One turn moves every row onto another: examples first, then more rows asked:
J359: [ 14   7 -12 -17  13 -13   9  -1  -3  23  -7  16   4  -8  -1  11  19   6
  -9  -7   5   5   4   3 -18  -2   0]
J975: [ -3 -13 -14   6  -1   4  20  -1 -11   4   2 -12 -14  -7  17  -3  -5  -2
  23  -3   1 -16  -1   9 -10  -4 -21]
J790: [ 10   6  -9 -17  12  -9  16  11   5  16   4  14   1   7  -2  15  20  11
 -11 -11   1 -11  -5  11  -8   0   4]
J481: [ -1  -2  15  11   4  22 -10 -28  -8 -15  11 -11  -8  -9  -4  -4  -5   4
   3   2  -5   8   5   5  25   6  -1]
J434: [ -9 -11  13   9  13  15  -4  -2  -9 -18  -6 -14   5  13  -2  -9  12 -10
  -3  -1  -1   3 -15   0  28  10   9]
J775: [-12  -9   8   8  11  16  -6 -10 -17 -17 -24  -2  10  -2   5 -11  10  -7
  -5  -7   5  -1  -6 -12  17   2 -24]
J18: [  2  -9 -12  16  -4   0   8  -4 -11  10   2 -22 -10  -7  13   0 -11  -3
  16  15  -8  16   2   3  -9  -8   0]
J425: [ -5 -12   7   5   9  18  -8 -12 -15 -15 -15  -6   1 -15   4 -12   4  -4
   1  -8   9  -1  -2 -12  22   2 -28]
J658: [-10 -10  15  27   3  20 -15 -11  -8 -13  14   4   8   8  -1  -3   7  -7
   2  15  -2   6  -2  -4  11  -1   1]
J780: [-19  -6  17  11   8  23   3 -12  -3 -18  16  -9   5 -13   3 -18   2   6
  14  -6   1  -2   2  -1   5   6 -20]
J757: [ -1  12  -6  -7  15 -12  17   0   9  18   4   9  13  -3  -1  14  13  11
  -7  -9  -6   2   3   9 -27  -1   3]
J177: [-11 -16   9  27   4  18 -14  -5  -6 -13   9  -5   6   3   2   1   0  -8
   2  15   1  10  -7 -12  18   0  -7]
J862: [-18   2  20   4   9  25   7  -8  -8 -23   5  -5   8  -5   3 -24   8  11
   7 -10  -1  -7   1  -2   7   4 -20]
J924: [ 14  -9 -14   4  -9   3   9  17 -16   5 -13 -20 -16  -6  17  -7  -6   7
   3   2  -1  -2  -5  -2  10 -11 -13]
J170: [ -1 -10 -11  23  -6  -1  11   7   0   2  -4 -25  -7   4  14  10 -12  -2
   3  -2 -12 -14  -7  14   5  -4   0]
J943: [  5   9 -13  -8  11  -9  12   6   2  18   4  18   4  10   3  23  10  13
 -16   4  -4   3  -5  -2 -15 -10  -5]
J594: [  4  17  -2 -11   7  -7   2  -9  19   9   0  16  14 -14  -4  13  13   2
  -6  -4  -8  22  -3   7  -9 -10  11]
J93: [  3  13  -3 -20   8  -5   7 -10  18   7   7  25   8 -16  -4   9  21   0
   5 -14   1   3  -2  14 -11  -5   3]
J456: [-11 -17  10   8  13  16   0   2  -3 -19  -1 -19   1   6   0  -7   6  -6
   1  -8   2  -5 -17  -1  31  11  -4]
J508: [ 16  -3  -4  13 -14   4   5  -2  -7   8   2 -18 -14 -20   9  -9  -5   6
  13  -6  -3  -9  11  19   0  -5   1]
J245: [ 11  19  -7 -12  10 -10  12  -3   4  17  -2   6   2   1  -2  19   7  19
 -20  -5 -11   7   2   8  -9  -4   8]
J123: [ -7  16  -7 -10  11  -6   8  -1  22   4  -1  14  13   3   1  24   7   3
 -13  -2 -14  16 -15   3  -4 -12   4]
J907: [  4   9  -9 -27   8  -1  10   4  12   5   3  31   3  -6   2  10  21   4
   0  -8   5   2 -12   1  -4 -12 -12]
J938: [ -3   3  16   5   5  26  -7 -33 -16 -18   8   1  -9  -3  -3 -10   2   6
   4   4  -4   5   7   5  17   4  -6]
J79: [  4  15  -8 -20   7  -3   7   8  17   1  -5  23   5   3   2  20  13   8
 -16  -9  -6   1 -18   2   8 -14  -6]

J975 moves to J508
J93 moves to J594
J456 moves to J425
Now these:
J658 moves to J434
J359 moves to J757

